Some points, each followed by its number:
{ 0.996, -0.382, -1.679,  1.654,  1.515, -1.749,  1.194, -0.733,  0.695,
 -2.427, -0.951, -0.421, -0.101,  0.684, -1.040,  0.880, -2.968, -1.914,
 -1.345,  0.298,  0.555, -0.922,  1.723, -0.625, -1.074, -2.171,  0.473,
 -2.682, -0.242,  0.379,  0.015, -0.491,  0.152,  0.618, -0.669, -2.233,
 -0.817,  1.647, -1.559,  0.775,  0.703,  0.735,  2.855,  0.234,  2.971,
 -0.074, -2.515,  0.027} 0
{ 0.360,  0.704, -0.137,  0.649,  0.081,  0.568,  0.942, -0.378, -0.572,
  0.758, -0.907,  0.271, -0.815, -0.566, -0.015,  0.034,  0.845,  0.150,
  0.276, -0.531,  1.598, -0.595,  0.103,  0.881,  0.641,  0.254,  0.554,
  0.675, -0.667,  0.313,  0.358,  0.352,  0.770, -0.814,  0.274,  0.323,
  0.089,  0.916,  0.300, -0.355, -0.626, -0.430, -0.286,  2.156,  0.171,
  0.728,  0.452,  0.058} 1
{-0.080,  0.163, -0.278,  0.689, -0.789,  0.124, -0.389,  0.464,  0.050,
  0.448, -0.186, -0.417,  0.325, -0.830, -0.396,  0.098,  0.168, -0.880,
 -0.560, -0.295,  0.135, -0.294, -0.105, -0.007, -0.445,  0.626, -0.731,
 -0.664, -1.066,  0.498,  0.240,  1.099,  0.327,  0.121,  0.135, -0.202,
 -0.676, -1.161, -0.042, -0.023,  0.388,  0.938,  0.200, -0.416, -0.911,
 -0.629,  0.142,  0.767} 2
{-0.083, -0.607, -0.753,  0.885, -0.567, -0.658, -1.025,  1.107,  0.168,
  0.053, -0.455, -1.132,  1.099, -1.349, -0.233,  0.259,  0.251, -1.398,
 -1.153, -0.515, -0.025,  0.225, -1.151, -0.308,  0.697,  0.275, -0.375,
 -1.118, -0.725,  1.129,  0.575,  1.243,  0.185,  0.658, -0.467,  0.713,
 -0.580, -1.166,  0.730, -0.582, -0.181,  1.226,  0.325,  0.326, -0.501,
 -1.136, -0.689,  0.345} 3
{-0.921,  0.214, -0.348,  0.435,  0.962, -0.501,  0.761,  0.174, -0.531,
 -0.020, -0.003, -0.294,  1.323, -0.185,  0.058, -0.200, -0.614,  0.477,
 -0.681,  0.203,  0.079, -0.615,  0.552, -0.264,  0.610,  0.531, -0.292,
 -0.659, -1.274, -0.083, -0.043,  0.708, -0.137,  1.010,  1.345,  0.062,
  0.600,  1.625, -0.378,  0.283,  0.530, -0.890, -0.582, -1.110, -0.951,
  0.452,  0.279,  0.601} 4
{ 0.372, -0.599, -1.383,  0.951,  0.885, -0.522,  0.291,  0.402, -0.956,
 -0.049, -0.653,  0.320, -0.716,  1.686, -0.529,  0.159, -0.620,  0.422,
  0.552, -0.562,  0.156, -0.103,  1.094, -0.081,  0.291,  1.593, -0.068,
  0.987,  0.246, -0.340,  0.381, -0.271,  0.758,  0.448,  1.853,  0.065,
 -0.631, -0.022, -0.650,  0.988, -0.898,  0.782, -0.960, -0.365,  0.046,
 -0.350,  0.284,  0.462} 5
{-0.453,  0.449,  0.037,  0.491, -0.684,  0.656, -0.253,  0.516,  0.195,
  0.069, -0.946, -0.170,  1.035, -0.260,  0.578,  0.133,  0.322,  0.021,
  0.198, -0.570,  0.022, -0.359, -0.162, -0.035, -0.202,  0.820,  0.611,
 -0.036, -1.089,  0.296,  0.445,  0.353, -0.098,  0.485,  0.078, -0.178,
  0.318, -0.455, -0.035, -0.592, -0.064,  0.831,  0.454,  0.197, -0.823,
 -0.396, -0.255,  0.487} 6
{-1.201, -0.508, -0.626, -1.711, -0.329, -1.645, -2.304, -2.028,  1.636,
  0.521, -0.748, -0.413, -0.526,  2.313,  2.033, -1.318,  0.015,  0.445,
 -0.828,  0.919, -0.524, -1.386, -0.552, -0.307,  0.010, -0.168,  1.918,
  0.155,  1.337, -0.353,  0.676, -1.313, -1.558,  1.012,  0.103, -1.348,
 -0.938,  1.263,  1.104,  0.256,  0.492, -1.622, -0.187, -1.760,  0.518,
 -1.620,  1.229, -1.407} 7
{ 2.271, -0.070,  0.741, -1.975, -0.068, -0.977,  0.840,  0.667,  1.881,
 -1.345, -0.402,  1.083,  0.889,  0.419, -1.677,  2.922,  2.214,  1.266,
  0.760, -2.087,  1.283,  1.069, -2.177,  1.805,  1.089, -0.871, -1.699,
  1.630, -0.269, -2.772, -2.235,  1.683,  0.426, -1.546,  0.097,  0.880,
 -0.804,  0.257,  2.785,  1.605, -1.019, -0.227, -1.972, -0.087,  0.317,
  1.542, -1.846, -1.456} 8
{ 1.017, -1.106,  0.091,  0.696, -1.116,  1.258, -0.738,  0.231,  0.329,
  0.032,  0.341, -0.614, -0.224, -0.583,  0.397, -0.397,  0.092, -0.974,
  0.161, -0.053, -0.021,  0.310, -0.589, -0.181, -1.167,  0.430,  0.134,
 -0.594, -0.329,  0.106,  1.623,  0.499, -0.536,  0.181, -0.997,  0.747,
  0.054, -1.318, -0.658, -0.699,  0.467,  0.407,  0.440,  0.406, -0.763,
 -0.217, -0.083,  0.146} 9
{-0.267,  1.708, -0.223, -0.580,  0.576,  0.183,  0.269, -1.423, -0.822,
  1.220, -0.688,  0.249, -1.103, -0.454,  0.943,  0.932,  0.303,  0.444,
 -0.606,  0.694,  1.107, -0.814, -0.238,  1.265, -0.033, -0.515,  0.905,
  1.001, -0.272,  1.099,  0.378,  0.118,  0.279, -1.148,  0.409,  0.988,
 -0.233,  1.173,  0.435, -0.010,  0.100, -0.214, -0.798,  0.594, -0.915,
  0.149,  0.992,  0.871} 10
{ 0.294, -0.201, -0.900, -0.727,  0.982, -0.062, -1.087,  0.473,  0.103,
  0.033, -0.359, -0.434,  0.362, -1.094, -0.200, -0.953,  0.584, -0.933,
 -0.182,  0.731, -0.524,  0.293,  0.053,  0.140, -0.131,  0.735, -0.929,
 -0.668, -1.039, -0.622,  0.206,  1.823, -0.557,  0.700, -0.047, -0.428,
 -0.789, -0.609,  0.230, -0.278, -0.571, -0.791,  0.168,  0.112, -0.477,
  0.242, -0.799, -0.562} 11
{-1.020, -0.085,  4.494,  0.500, -1.930,  0.835,  5.379,  1.981, -1.714,
 -0.542,  1.327,  1.713, -0.047,  1.832, -1.906, -1.698,  1.224,  1.874,
  2.790,  1.494, -2.128,  3.705,  1.323,  0.372,  0.920,  1.564, -1.356,
  1.448,  0.496, -1.706, -2.663, -1.377,  2.253, -0.815, -0.967, -2.472,
  3.347,  0.866, -1.323, -1.730, -1.016, -2.937, -0.194,  3.140,  1.896,
  4.329,  0.688,  0.009} 12
{ 0.230,  0.327, -0.031,  0.158, -0.493,  0.391, -0.819, -0.097,  0.941,
 -0.644,  0.976,  0.168, -0.238, -0.121,  0.358, -0.490,  0.723, -0.335,
 -0.669,  0.443,  0.361, -0.867,  0.453, -0.616,  0.580,  0.002,  0.158,
 -0.620,  0.100,  0.918,  0.741, -0.609, -0.112,  0.625, -1.506, -0.385,
 -0.656, -1.320,  0.189,  0.224, -0.549,  1.138,  0.714,  0.425,  0.573,
 -0.406, -0.523,  1.073} 13
{-0.614,  0.554,  0.519, -0.285, -0.236,  0.104,  0.072,  0.080, -0.354,
  0.109,  0.394,  0.398,  1.218,  0.546, -0.064, -0.770, -0.283,  0.709,
 -0.077,  0.579, -0.531,  0.372,  0.002, -1.355, -0.617,  0.361, -0.022,
 -0.484, -0.208,  0.453, -0.071,  0.241,  0.006,  0.350, -0.201, -0.450,
  0.139,  0.298, -0.761, -0.508,  0.955, -0.526,  0.669, -0.554, -0.628,
  0.204,  0.684,  0.755} 14
{-0.860,  0.210, -0.318, -0.196, -0.417,  0.031, -0.336, -0.213, -0.300,
  0.866, -0.797, -0.518, -0.220, -1.031, -0.059,  0.255,  0.321, -0.067,
 -0.809,  0.236,  0.307,  0.273, -1.150,  0.552, -0.078,  0.007,  0.621,
  0.269, -0.471,  0.369,  0.500, -0.046,  0.207,  0.008,  0.578,  0.696,
  0.435,  0.539,  0.443, -0.203, -0.483,  0.296, -1.054,  0.741, -1.423,
 -0.116,  0.395,  0.283} 15
{-0.399, -0.003, -0.235,  0.737,  0.261,  1.960, -0.885, -0.442,  0.101,
 -0.820,  1.724,  0.588,  0.206,  0.220,  0.861, -0.860,  0.050,  0.461,
  0.145,  0.480,  0.034, -1.194,  0.385, -1.241,  0.120,  0.321,  1.386,
 -0.495,  0.652,  1.217,  1.371, -0.504,  0.549,  0.792, -1.460, -0.556,
 -0.004, -0.751, -0.552,  0.355,  0.695,  0.198,  0.983, -0.328, -0.395,
 -0.397, -0.006,  1.957} 16
{-0.089, -0.439, -0.182, -0.203,  0.495,  0.594, -0.051, -0.293, -0.402,
  0.481,  1.283, -0.882, -0.056, -0.887,  0.599,  0.253, -0.749,  0.152,
 -0.523, -1.084,  0.369, -1.130, -0.483, -0.370,  0.644, -1.332, -0.214,
 -0.590,  0.689,  0.763,  0.210, -0.118, -1.073, -1.831, -0.838,  1.118,
  0.675, -0.159,  0.331,  0.167,  0.721,  0.224, -0.113, -0.146, -0.759,
 -0.332,  0.895,  0.260} 17
{-0.219, -2.293, -0.066, -0.564,  1.017,  0.222, -1.098, -0.577, -1.981,
 -0.745,  1.539, -0.831, -0.405, -1.008, -0.279, -0.157, -1.622,  0.576,
  0.006, -1.235,  0.382, -0.119,  0.965, -1.751,  1.800, -0.460, -0.206,
  0.569,  1.866,  0.625, -0.402, -0.098, -1.532, -2.426,  0.448,  0.912,
  0.942, -0.063, -0.703,  0.697,  0.878, -0.110, -0.190, -1.188, -0.425,
  0.339,  1.232, -0.610} 18
{-0.481, -0.740, -0.118,  0.011, -0.138,  0.077, -1.186,  0.130,  0.309,
  0.170,  1.307, -1.240,  1.140, -1.149,  0.495,  0.021, -0.617, -0.639,
 -0.448, -1.301, -0.322, -1.039, -0.354, -1.530,  0.077, -1.758, -0.008,
 -1.204,  0.776,  0.544,  0.060,  0.330, -1.095, -1.973, -1.038,  0.402,
  1.261, -0.709, -0.278, -0.520,  0.512,  0.689,  0.683, -0.618,  0.282,
 -1.013, -0.099, -0.764} 19
{-0.823,  0.427, -0.250, -1.272, -0.344, -1.206, -0.552, -0.864,  1.340,
  0.216, -0.616, -0.730, -0.480,  1.639,  0.636, -0.756,  0.645,  0.012,
 -0.644,  0.364, -0.086, -0.384, -0.715,  0.906,  0.434,  0.208,  0.689,
  0.452,  1.296, -0.321, -0.441, -1.093, -0.432,  0.158,  0.102, -0.870,
 -0.187,  1.360,  1.179, -0.398, -0.440, -0.875, -0.512,  0.167,  0.995,
 -0.727,  0.380, -1.066} 20
{-0.969, -0.326,  3.059,  0.748, -0.891,  0.733,  4.255,  1.358, -1.477,
 -0.895,  0.405,  0.866,  0.112,  0.915, -1.535, -1.267,  0.940,  1.063,
  2.498,  0.702, -0.634,  2.997,  0.269,  0.544,  0.728,  1.348, -0.447,
  0.212,  0.022, -1.398, -1.696, -1.083,  1.618, -0.740, -0.422, -1.484,
  2.172,  0.335, -0.776, -1.324, -0.298, -2.056, -0.381,  2.703,  1.415,
  2.978,  0.460,  0.270} 21
{-0.272, -0.047,  0.596, -0.082, -0.202,  0.042, -0.837, -1.052, -0.134,
  0.642,  1.407, -0.736, -0.750, -0.383,  0.539,  0.265,  0.078, -0.304,
 -0.810, -1.412,  1.064, -1.151, -0.572, -0.394,  0.988, -1.218, -0.686,
 -0.044,  1.935,  1.802, -0.441, -1.085, -0.670, -2.215, -0.073,  1.587,
  0.160, -0.346,  0.573,  0.222,  0.049,  0.356, -0.202,  0.435, -0.169,
 -0.606,  0.712, -0.728} 22
{ 0.419, -1.125,  0.854,  0.830, -0.542,  1.471, -0.319, -0.615,  0.381,
  0.656,  0.796, -0.576, -0.820, -0.022,  0.419, -0.239,  0.287, -1.115,
  1.356,  0.165,  1.169,  0.702, -1.105,  0.657, -1.785,  0.302, -0.369,
 -0.435, -0.565,  0.405,  1.294,  0.442, -0.899,  0.782, -1.002,  0.932,
  0.313, -0.783, -1.444, -0.763,  1.200, -1.158,  0.024, -0.370, -0.892,
 -0.309,  0.139, -0.958} 23
{-0.717,  0.066, -0.022, -0.730, -0.943, -1.355, -1.206, -0.774,  1.169,
  0.218, -0.179, -1.149,  0.189,  0.380,  0.474, -0.923,  0.238, -0.446,
 -0.322,  0.341, -0.700, -0.658, -0.745, -0.047,  0.527, -0.141,  0.064,
 -0.432, -0.101, -0.063, -0.029, -0.079, -0.749,  0.922, -0.360, -0.950,
 -0.672,  0.062,  0.643, -0.247,  0.061, -0.416,  0.445, -0.691,  0.075,
 -0.697,  0.549, -0.055} 24
{ 0.935, -1.568, -2.414,  0.809,  2.833, -1.322,  0.182,  0.130, -1.328,
 -1.364, -1.732,  1.839, -3.813,  3.151, -1.454,  0.534, -2.072,  3.344,
  1.910,  0.152,  1.390,  1.476,  3.072, -0.905,  0.758,  3.807, -0.781,
  4.039,  2.270, -1.413,  0.324, -1.429,  1.887,  1.585,  5.527,  1.097,
 -1.549, -0.252, -1.856,  3.977, -3.233,  1.550, -2.628,  0.061,  1.584,
  0.182,  1.290,  0.366} 25
{-1.029, -0.426, -1.654,  3.294,  1.051,  0.478, -0.237,  0.134,  2.209,
 -0.254, -0.331,  1.382,  1.232,  0.792,  0.970,  2.849, -2.553,  0.894,
  0.740, -2.568,  1.142, -1.036, -0.960, -0.160, -2.456, -0.486,  1.408,
  0.476,  1.546, -2.473,  1.859, -1.106,  0.050,  0.806,  1.043,  2.020,
  0.248,  0.164, -1.516,  1.199, -1.304,  2.363,  0.029, -0.350,  0.983,
 -2.370, -0.951,  0.132} 26
{-0.182,  0.384,  0.295, -0.434, -0.252, -0.062,  0.191, -0.035,  0.026,
  0.648, -0.015,  0.180,  0.268,  0.145,  0.751, -0.339,  0.017, -0.141,
 -0.078,  0.288, -0.116, -0.627, -0.199, -0.113, -0.256, -0.102,  0.076,
 -0.300, -0.622,  0.624,  0.383,  0.190,  0.186,  0.219, -0.004,  0.103,
  0.018,  0.086,  0.100, -0.484,  0.418, -0.058,  0.254, -0.921, -0.374,
 -0.606,  0.467,  0.137} 27
{-0.331, -0.302, -0.174,  0.655, -0.559, -0.150, -1.056,  0.693, -0.209,
  0.359, -0.043, -0.946, -0.109, -1.005,  0.416,  0.271,  0.063, -0.214,
 -0.333, -0.467, -0.027,  0.133, -0.485,  0.054,  0.245,  0.255, -0.155,
 -1.087, -1.019,  0.427,  0.093,  0.679, -0.164,  0.378,  0.157,  0.581,
 -0.061, -0.759,  0.476, -0.241, -0.231,  0.469,  0.100,  0.320, -0.512,
 -0.526, -0.173,  0.373} 28
{ 0.729,  0.221,  0.252, -0.337,  0.448, -0.422, -0.288,  1.613, -0.064,
 -0.349, -0.646, -0.846,  0.771, -0.898, -0.772, -0.313,  0.156, -0.854,
 -0.379, -0.336, -0.685,  0.433,  0.114, -0.488,  0.346, -0.329, -0.936,
 -0.400, -1.313,  0.389, -0.112,  1.437, -0.481,  0.075,  0.767,  0.210,
 -0.223, -0.939, -0.434, -0.270,  0.057,  0.733,  0.145, -0.782, -0.688,
  0.334, -0.312, -0.729} 29
{ 0.299,  1.184,  0.798,  0.265,  0.685,  0.398,  0.886, -0.018, -1.599,
  1.110,  0.967,  1.897,  1.086, -0.227,  0.425,  0.697, -0.946,  0.273,
 -0.254,  1.169, -0.308, -0.067,  0.261, -1.016, -1.589, -0.726, -0.429,
 -0.243, -1.346,  1.209, -0.618,  0.699,  0.816, -0.314, -0.907,  0.976,
 -0.500,  0.189, -0.640, -0.170,  1.267, -0.065,  0.929, -1.231, -1.298,
  0.172,  0.707,  1.482} 30
{-1.355,  0.577,  0.065, -0.936, -0.636, -0.785,  0.044, -1.283,  0.813,
  0.209, -0.507, -0.738, -1.197,  1.001,  1.164, -0.468,  0.471,  0.666,
  0.147,  0.071, -0.157, -0.378, -0.617,  1.015,  0.264, -0.218,  1.201,
  0.301,  0.914, -0.330,  0.472, -1.207, -1.210, -0.010,  0.592, -0.588,
  0.158,  1.458,  0.943,  0.224, -0.622, -1.134,  0.114,  0.842,  0.509,
 -0.554,  1.311, -0.862} 31
Which five points above are nearest to each new point by angle? Their numbers follow each, nearest first.
{ 0.246,  0.239,  0.254,  0.728, -0.664,  0.422,  1.131,  0.211, -1.004,
 -0.165,  0.078, -0.018, -0.481,  0.120,  0.184, -0.396,  0.803,  0.589,
  0.840,  0.425,  0.870, -0.162,  0.019,  0.645,  0.125,  0.633,  0.628,
 -0.414, -0.092, -0.169,  0.434,  0.424,  0.321, -0.358,  0.244, -0.159,
 -0.008,  0.933, -0.046, -0.268,  0.249, -0.732, -0.287,  1.735, -0.303,
  0.922,  0.606,  0.264} 1 21 12 10 31
{ 0.869,  0.405, -0.380, -1.829,  1.680,  0.055, -0.530, -0.563,  0.490,
 -0.245, -0.084, -0.488, -0.654, -1.129, -0.363, -0.220,  0.821, -0.910,
 -0.501,  1.273, -0.217,  0.287,  0.433,  1.292, -0.144, -0.014, -0.320,
  0.490, -1.139, -0.868, -0.250,  0.636,  0.016,  0.182,  0.148,  0.000,
 -0.571,  0.446,  0.717, -0.414, -2.475, -0.136, -0.384,  0.244,  0.282,
 -0.568, -1.626, -0.683} 11 8 29 20 15
{-1.937, -2.428,  1.307, -0.722,  0.667, -1.108,  0.992,  0.710, -1.336,
 -4.509, -3.260, -1.146, -1.627,  0.570, -0.663, -1.381, -0.662, -1.389,
  1.851,  3.092, -0.552,  3.091,  0.769,  2.395, -0.723, -1.289,  1.990,
  1.290, -2.004, -0.456, -1.070, -1.020,  0.588, -0.946, -1.683, -1.832,
  3.130,  3.562, -1.594, -0.670, -1.580,  1.966, -0.300,  1.271,  0.965,
 -1.491,  0.189, -0.192} 21 12 0 31 20
{ 0.624,  0.063, -2.083,  0.223,  1.062, -0.888,  0.122,  0.440, -1.266,
 -0.155, -1.076,  0.874, -2.628,  1.887, -0.595,  0.348, -0.289,  1.185,
  0.872, -0.021,  0.598,  0.728,  1.756, -0.208,  0.476,  2.660, -0.385,
  1.780,  1.136,  0.019, -0.384, -0.590,  1.021,  0.858,  2.786,  0.813,
 -1.016,  0.088, -0.468,  2.246, -1.706,  1.078, -1.748,  0.640,  0.601,
  0.306,  1.504, -0.100} 25 5 1 26 10
{ 0.730, -0.038,  0.347,  0.009, -0.006,  0.400,  0.050,  0.327,  0.115,
 -0.788,  0.262,  0.560,  0.265, -0.053, -0.648, -0.263,  0.004, -0.518,
  0.066,  0.329,  0.200, -0.134,  0.588, -0.584, -0.366, -0.301, -0.261,
  0.009, -0.178,  0.246, -0.148,  0.249, -0.262,  0.356, -0.287, -0.223,
 -0.090, -0.823, -0.135,  0.533,  0.345,  0.249,  0.266, -1.026, -0.122,
  0.927, -0.355, -0.296} 29 30 13 0 16
{ 0.906,  0.538, -0.957, -0.992,  1.114, -0.518, -1.701,  0.064,  0.907,
  0.335,  0.400, -0.947,  1.289, -1.430, -0.358, -0.455,  1.350, -0.948,
 -0.731, -0.473, -0.697, -0.133,  0.228, -0.562,  1.061,  0.913, -1.366,
 -0.811, -0.446, -0.323, -0.041,  1.175, -1.162,  0.587,  0.250, -0.323,
 -0.630, -1.483,  1.135, -0.271, -0.924, -0.605,  0.239,  0.693,  0.264,
 -0.600, -1.679, -1.226} 11 29 3 28 24
{-0.058, -0.931, -0.718,  1.064, -0.117,  2.581, -1.339, -0.803,  0.784,
 -1.299,  2.434,  1.482, -0.168,  0.647,  0.904, -0.955,  0.471,  0.260,
  0.341,  1.159,  0.730, -1.274,  1.048, -1.143,  0.568,  0.550,  1.492,
 -0.626,  0.497,  1.276,  1.449, -1.372,  0.735,  1.118, -2.392, -1.729,
  0.002, -1.199, -0.578,  0.340,  1.078, -0.219,  1.312, -0.324,  0.220,
  0.105, -0.121,  1.963} 16 13 9 14 23
{ 4.054,  0.097,  2.133, -3.624,  0.897, -1.759,  0.927,  0.573,  2.398,
 -2.825, -1.224,  1.079,  0.674,  0.965, -3.359,  4.184,  2.597,  2.915,
  1.674, -3.150,  2.571,  0.769, -2.526,  3.432,  0.887, -2.543, -3.047,
  2.824,  0.780, -4.639, -3.679,  3.218, -0.392, -2.314, -0.320,  1.430,
 -1.075,  1.024,  3.863,  2.815, -1.260, -1.276, -2.401, -1.136,  1.328,
  4.022, -3.422, -3.539} 8 12 21 20 29
{ 0.002,  0.666, -0.471,  0.517, -0.069,  0.309,  0.574,  0.095, -0.147,
  0.366, -0.345, -0.003, -0.162, -0.650,  0.091,  0.044,  0.388, -0.366,
 -0.176, -0.013, -0.031,  0.040, -0.318,  0.539,  0.329,  0.223,  0.157,
  0.131, -0.527,  0.289,  0.004, -0.095,  0.467, -0.176,  0.703, -0.040,
  0.144, -0.157,  0.323, -0.120,  0.284,  0.340, -0.517,  1.090,  0.037,
 -0.012, -0.063,  0.215} 1 15 10 6 28
{ 0.557, -1.031, -0.612, -0.191,  1.087, -0.820, -0.431,  0.468,  0.307,
 -1.067, -0.333, -0.682,  1.122, -0.299, -0.109, -0.515, -1.056, -1.550,
 -0.165,  0.810, -0.690,  0.302,  0.929, -0.324, -0.013, -0.231, -0.382,
 -2.031, -0.638, -0.182, -0.501,  0.891, -0.247,  1.049, -0.946, -1.227,
 -0.145, -0.068, -0.412, -0.052,  0.264, -0.146,  1.127, -0.049,  1.080,
  0.043, -1.938, -0.612} 0 11 29 3 24
{-0.820, -0.584, -0.131, -0.973, -0.624, -0.856, -1.632, -0.542, -0.388,
  0.555,  0.068, -0.611,  0.067,  0.522,  1.142, -0.691, -0.564,  0.114,
 -0.411, -0.025, -1.017, -0.787, -0.902, -0.269, -0.394,  0.036,  1.202,
 -0.394,  0.002,  0.427,  0.310, -0.162, -0.904,  0.429, -0.383, -0.251,
 -0.239,  0.340,  0.219,  0.006,  0.730, -0.418,  0.348, -1.463, -0.314,
 -0.773,  0.103, -0.118} 7 24 27 20 31
{-0.524,  0.187, -0.769,  0.418, -1.507, -0.320, -0.712,  0.129,  0.080,
  0.852,  0.202, -0.346,  0.316, -0.813,  0.153, -0.594,  0.884, -0.697,
 -0.707, -0.963, -0.539, -0.059, -1.239, -0.448,  0.615,  0.841, -0.248,
 -0.862, -0.444,  0.783,  0.474,  1.067,  0.125,  0.726,  0.446,  0.069,
 -0.458, -1.605,  0.629, -0.909,  0.830,  0.349, -0.430,  0.228, -0.087,
 -1.012, -0.332,  0.396} 3 28 2 6 9
{ 0.536,  0.955,  0.297, -0.444,  0.087, -0.440,  0.308,  0.509, -0.218,
 -0.135, -0.444, -0.180, -0.370, -0.227, -0.122,  0.648, -0.102, -0.625,
 -0.531, -0.030,  0.141, -0.799,  0.412,  0.298,  0.106, -0.770, -0.221,
  0.461, -0.448,  0.725,  0.098,  0.645, -0.333, -0.998,  0.679,  0.403,
 -0.635, -0.319,  0.189, -0.255, -0.613,  1.010,  0.682,  0.237, -0.340,
  0.217, -0.045, -0.126} 29 10 2 1 22
{-0.012,  1.298, -0.565, -0.672,  0.782,  0.265,  0.640,  0.000, -1.594,
  0.774, -0.496,  0.694, -2.026, -0.339,  0.196,  0.027, -0.093,  0.226,
 -0.012,  0.779,  0.781, -0.469,  1.591,  0.726,  0.198,  0.711,  0.791,
  0.811, -0.688,  0.637,  0.553,  0.066,  0.586,  0.055,  1.193,  0.034,
 -0.798,  0.857, -0.133,  0.520,  0.095, -0.427, -0.578,  0.284, -0.498,
  0.718,  1.602,  0.392} 10 1 25 5 15
{ 0.423,  1.337,  1.011,  0.789,  0.521,  0.307,  1.140,  0.252, -1.497,
  0.876,  0.779,  1.770,  1.481, -0.311,  0.431,  0.843, -0.765, -0.076,
 -0.399,  1.048, -0.420,  0.272,  0.523, -1.366, -1.566, -0.160, -0.488,
 -0.523, -0.988,  0.704, -1.150,  0.769,  0.228,  0.417, -0.592,  0.701,
 -0.351,  0.603, -0.939, -0.022,  1.337, -0.253,  1.113, -1.777, -1.851,
  0.134,  0.603,  1.188} 30 14 27 4 2
{-0.115,  0.092, -0.095,  0.106,  0.255,  0.390,  0.048,  0.052, -0.640,
  0.713, -0.737, -0.450,  0.850, -0.369,  0.550, -0.329,  0.318,  0.206,
  0.397, -0.432,  0.185, -0.155, -0.111,  0.274, -0.549,  0.465,  0.659,
 -0.812, -0.842, -0.055, -0.092,  1.253,  0.209,  0.151,  0.096,  0.227,
  0.134,  0.402,  0.045, -0.299,  0.538, -0.994,  0.153, -0.358, -0.318,
  0.146,  0.633,  0.784} 4 27 6 14 30
{-0.675, -0.144, -0.575,  0.737,  0.383, -0.303, -0.475,  0.003,  0.221,
 -0.093,  0.316,  0.361,  0.930, -0.199,  0.156,  0.845, -0.991,  0.387,
  0.356, -1.204,  0.411, -0.407, -0.204, -0.946, -0.651, -0.271, -0.400,
 -0.504,  1.131, -0.339,  0.637, -0.115, -0.616,  0.002,  0.635,  0.827,
  0.761, -0.241, -0.701,  0.617,  0.219,  1.270,  0.131, -0.370, -0.218,
 -0.525, -0.401,  0.262} 26 19 17 18 22
{-0.270,  2.309, -1.144, -0.348, -0.203,  0.021, -0.268, -2.072,  0.629,
  1.559, -0.307,  0.327, -1.695, -0.381,  1.672,  1.032,  0.209,  0.217,
 -0.737,  0.307,  1.805, -1.623, -0.732,  2.099,  0.046, -1.376,  1.262,
  0.710,  0.624,  0.774,  0.816, -0.602, -0.141, -1.079,  0.461,  1.073,
 -1.089,  2.240,  1.236,  0.732, -0.477,  0.347, -0.810,  0.585, -0.322,
 -1.163,  1.040,  0.686} 10 31 15 1 22
{ 1.036, -0.267, -1.468, -0.695,  1.451,  0.203, -0.916,  0.604,  1.524,
 -0.346,  0.571, -1.001,  1.809, -0.788, -0.270, -1.040,  0.696, -1.228,
 -0.756,  0.040, -0.234,  0.440,  0.153, -0.861,  0.728,  0.734, -1.739,
 -2.178, -0.462, -0.731,  0.061,  1.174, -0.860,  1.147, -0.308, -0.234,
 -1.189, -1.480,  0.713,  0.156, -1.000, -0.766,  0.413, -0.848, -0.129,
 -0.336, -1.889, -0.691} 11 29 3 28 2
{-0.350,  0.792, -0.315,  0.312,  1.212,  0.279,  0.386, -0.254, -0.283,
  0.434, -0.312,  0.080, -0.373, -0.653,  0.274,  0.797, -0.202,  0.369,
 -0.142,  0.271,  0.792, -1.020,  0.269,  0.142,  0.489,  0.033,  0.343,
 -0.314, -1.156,  0.581,  0.359, -0.129,  0.046, -0.641,  0.831,  0.195,
  0.706,  0.813,  0.015,  0.065,  0.634, -0.164, -0.002, -0.140, -1.063,
 -0.330,  0.528,  0.794} 10 4 1 15 30
{ 1.849,  2.470,  1.674, -1.927, -0.040, -1.092,  0.886,  1.614,  0.459,
 -1.129, -1.732,  0.406, -0.184, -1.066, -3.065,  0.324, -0.480, -1.157,
 -0.364, -0.532, -0.127, -0.759,  1.269,  0.141,  0.861, -2.046, -1.529,
  0.909, -0.679,  0.228, -0.098,  0.766, -1.094, -1.801,  1.554,  0.452,
 -1.096, -1.268, -0.835, -0.024, -1.454,  1.907,  0.121,  0.107,  0.026,
  0.691, -1.292, -2.152} 29 8 11 0 2
{ 0.301, -0.161, -0.661,  0.909, -0.385,  0.650, -0.554,  0.908,  0.353,
 -0.932,  0.337, -0.136,  0.558, -0.081, -0.302, -0.490, -0.366, -0.750,
 -0.035,  0.402, -0.231, -0.529,  0.535, -0.280, -0.210, -0.233,  0.124,
 -0.452, -0.203,  1.067,  0.695,  0.225, -0.028,  0.573, -0.743, -0.903,
  0.123, -0.837, -0.536, -0.408,  0.895,  0.453,  0.900, -0.597, -0.187,
  0.052,  0.090,  0.839} 16 13 9 2 3
{-0.062,  1.012, -0.511, -0.230, -0.530, -0.209, -0.161, -0.731, -0.050,
  1.295, -0.419, -0.133, -0.219, -0.033,  0.679,  0.814,  0.498,  0.010,
 -0.821, -0.268,  0.873, -0.009, -0.476,  0.840, -0.106,  0.124,  0.557,
 -0.202, -0.522,  0.123,  0.025,  0.592,  0.306,  0.285,  0.226,  0.744,
 -0.386,  0.579,  0.917, -0.047, -0.133,  0.007, -0.228,  0.954, -0.407,
 -0.758,  0.431,  0.352} 10 15 1 28 31
{-0.282,  0.023, -0.535,  0.243, -0.317, -0.221, -0.881, -0.251,  0.496,
  0.311,  0.112, -0.280,  0.717, -0.451,  0.324,  0.863, -0.575,  0.247,
 -0.538, -1.188,  0.266, -0.422, -0.817, -0.224, -0.214, -0.685,  0.140,
  0.101,  1.388,  0.034,  0.304, -0.031, -0.192, -0.679,  0.097,  0.888,
 -0.065, -0.629, -0.625,  0.418, -0.539,  1.006, -0.155, -0.052, -0.376,
 -0.966, -0.146,  0.426} 26 19 22 17 3
{ 1.026, -0.038, -1.191, -1.284,  1.088,  0.250, -1.221,  0.203,  0.121,
  0.727,  0.021, -0.790,  0.403, -0.988, -0.295, -0.597,  0.774, -0.865,
 -0.731,  0.394, -0.685,  0.070, -0.129,  0.075,  0.692,  0.412, -1.043,
 -0.947, -0.386, -0.548, -0.256,  1.123, -0.108,  0.896, -0.460, -0.217,
 -0.741, -0.346,  0.196, -0.213, -0.877, -0.226,  0.836,  0.249,  0.205,
 -0.166, -1.691, -0.744} 11 29 3 28 24
